In the data rows, the value 128 means zero.
Here is a table of points, one per row:
[131 113 107 131 170 148  99 183  98 101  99 115 194 136  98  97]
[123  98 143 117 178 150 116 149 170 106 170 124 139 112 105  97]
[111  98 116 123 166 153 129 144 157 103 156 126 122 109 128  97]
[161 127 130 131  99 110 145 129 118 138 106 132 101 159 138 163]
[149 162 127 139 114 109 137 133  99 104 114  98 132  99 141 129]
[102  98 114 127 160 137 135 131 146 105 154 131 112 125 135 104]
[114 109 124 107  99 105 165 103  98 122 119 148 100 172 118 139]
[100 110 118 118 118 107 159 100 103 113 141 146 100 164 121 126]
[122  98 124 135 151 128 132 126 152 117 170 140 114 140 128 105]
[137 168 118 158 110 101 149 134  98 136 109  98 142  99 136 136]
[168 139 119 139 120 157 125 100 135 104 129 186 160  99 192 115]
[100 101 117 124 147 124 141 115 132 108 155 139 106 143 127 112]
[119 129 114 101 138 179 112 183 115 115 140 101 116 118 156 130]
[100 104 117 118 133 111 153 104 117 109 155 145 100 157 120 117]
[190 127 141 138  99 101 131 128 111 167 122 143 102 159 130 174]
[145 166 123 149 110 105 146 135  98 118 112  98 139  99 138 132]
[121 134 134 101 134 207 103 191  98 124 137  98 100  99 158 161]
[121  98 137 121 175 148 118 146 170 108 170 129 136 114 108  97]
[137 102 124 101  99 113 172 107  98 125  99 142 100 167 116 143]
[126 160 100 205 121 119 157 146 107 199 100  98 163 100 141 140]
[100 147 120 110  99 119  99 100 140 143 105 122 119 138 117 141]
[100 141 135 105  99 147  99 126 132 131  99 124 119 142 125 146]
[120  98 131 124 176 145 120 142 169 108 175 130 132 119 108  97]
[152 138 133 117 105 162 112 117 142 101 107 162 138 118 161 129]
[158 152 217 101 114 101 103 158 146 123  99 110 162 141  98 130]
[123  98 138 112 173 154 119 150 160 108 164 123 136 109 103  97]
[100 146 125 108  99 128  99 109 137 141  99 121 117 140 109 143]
[119 160 100 202 118 117 159 153  98 196  99  98 162  99 141 141]
[119 132 112 118 119 174 145 100  98 119 148 108 100 160 108 136]
[159 140 205 105 136 101  99 153 139 140 102 115 153 126  98 137]
[126 166 110 177 109 105 159 152  98 160  99  98 149  99 136 138]
[118  98 124 119 167 154 126 145 158 104 161 128 124 110 122  97]
[100 109 118 115 114 105 159 100  99 112 138 145 100 166 123 130]
[100 102 117 121 144 118 144 112 125 109 156 142 104 150 123 108]
[100 141 132 105  99 150  99 130 130 129  99 127 118 140 131 146]
[108 145 113 115 112 117  99 100 148 139 125 140 124 122 137 129]
[120  98 128 116 171 156 124 145 160 105 165 125 132 108 112  97]
[100  98 115 124 153 127 139 120 137 108 156 140 108 136 129 109]
[122  98 127 132 164 136 126 133 163 113 174 134 123 131 123  97]
[165 124 125 129  99 107 144 127 113 144 108 136 100 155 140 165]
[129  98 146 109 174 151 113 153 160 108 163 123 142 105  98  97]
[147 150 132 112 119 124 100 123 134 101 115 115 115 108 141 127]
[102 108 121 115 109 106 161 100  98 114 133 148 100 169 121 135]
[100  98 116 126 157 131 137 124 143 106 155 136 110 127 131 104]
[128  98 151 108 173 152 111 155 166 111 159 121 145 106  98  97]
These points spread out most along one direction. Where along it does each point below lie, from 0 to 99? The average is 50, and the first point in the table lies past the average.
[169 121 124 130  99 105 145 126 107 151 112 138 100 157 141 170] 28
[169 136 198 105 142 101  99 158 138 140 106 115 151 118  98 134] 47
[143 154 100 213 138 117 156 121 126 199 128 105 172  99 149 130] 32
[180 143 125 146 117 157 148 100 130 102 138 185 168  99 181 113] 46
[123 151 100 186 131 114 125 111 137 197 125 110 156 112 135 133] 35
[100 106 115 121 130 111 154 101 112 112 152 149 100 160 121 123] 50
[100 108 116 118 126 108 157 100 106 110 148 149 100 161 120 123] 48
[139 166 119 154 109 101 148 134  98 128 112  98 139  99 138 135] 30
[157 152 215 101 121 101 101 156 144 127  99 110 161 140  98 133] 43
[179 123 131 137  99 101 140 126 105 161 117 143 100 159 136 172] 27
[112 147 106 128 117 115  99 100 146 150 126 135 131 118 136 132] 43
[137 142 128 111 115 132  99 120 150 105 113 122 113 128 130 133] 47
[168 129 194 110 144 104  99 160 140 144 108 111 152 113  98 133] 48
[100 147 124 109  99 124  99 103 138 143 100 122 116 139 108 143] 38
[106 143 116 110 111 116  99 100 148 140 121 135 123 125 127 134] 44
[180 150 113 169 121 140 170 100 116 126 153 186 185  99 180 108] 42
[157 152 213 101 126 101  99 155 141 129  99 112 160 132  98 132] 44
[100 145 117 113 104 118  99 100 146 141 116 127 120 130 121 136] 42
[117 145 101 147 121 115 101 100 143 165 126 129 139 115 137 131] 40
[174 139 131 133 115 162 130 104 136 101 129 178 154 100 174 119] 48
[100 102 121 120 137 113 150 106 118 109 154 144 100 155 119 113] 54
[142 145 131 109 118 130  99 121 143 101 113 121 114 119 139 134] 46
[137 153 100 210 135 113 148 121 130 206 125  99 172 106 141 130] 31
[128 111 104 131 170 150  99 182  98 101  99 114 193 142  98  97] 58
[106  98 114 127 162 138 131 135 150 106 154 129 112 118 134  98] 66
[122 137 122 119 121 138  99 120 170 135 109 124 113 151 113 141] 47
[120 135 152 119 137 245  99 186  98 128 117  98 100  99 129 183] 50
[123 101 120 136 147 124 135 122 146 117 164 141 111 146 130 111] 59
[171 124 190 111 150 109  99 165 145 144 110 113 150 108  98 132] 51
[119 148 100 169 126 114 116 101 142 182 125 115 150 115 132 131] 37
[121 160 100 200 115 118 160 156  98 189  99  98 160  99 145 145] 24
[100 103 119 120 138 117 148 108 122 107 156 144 101 154 122 113] 55
[100 145 130 102  99 134  99 115 134 139  99 124 114 142 114 147] 39
[110 110 123 110  99 106 164 100  98 120 126 147 100 171 121 141] 38
[130 104 128 101  99 111 171 105  98 126 103 145 100 172 115 144] 35
[174 139 116 141 120 153 128 100 134 104 137 185 162  99 192 113] 48
[118 133 124 101 136 193 106 188 106 120 140  98 109 102 159 147] 53
[107 108 119 114 104 105 163 100  98 117 132 150 100 167 120 134] 40
[133 167 116 164 110 101 154 140  98 142 104  98 144  99 135 136] 28
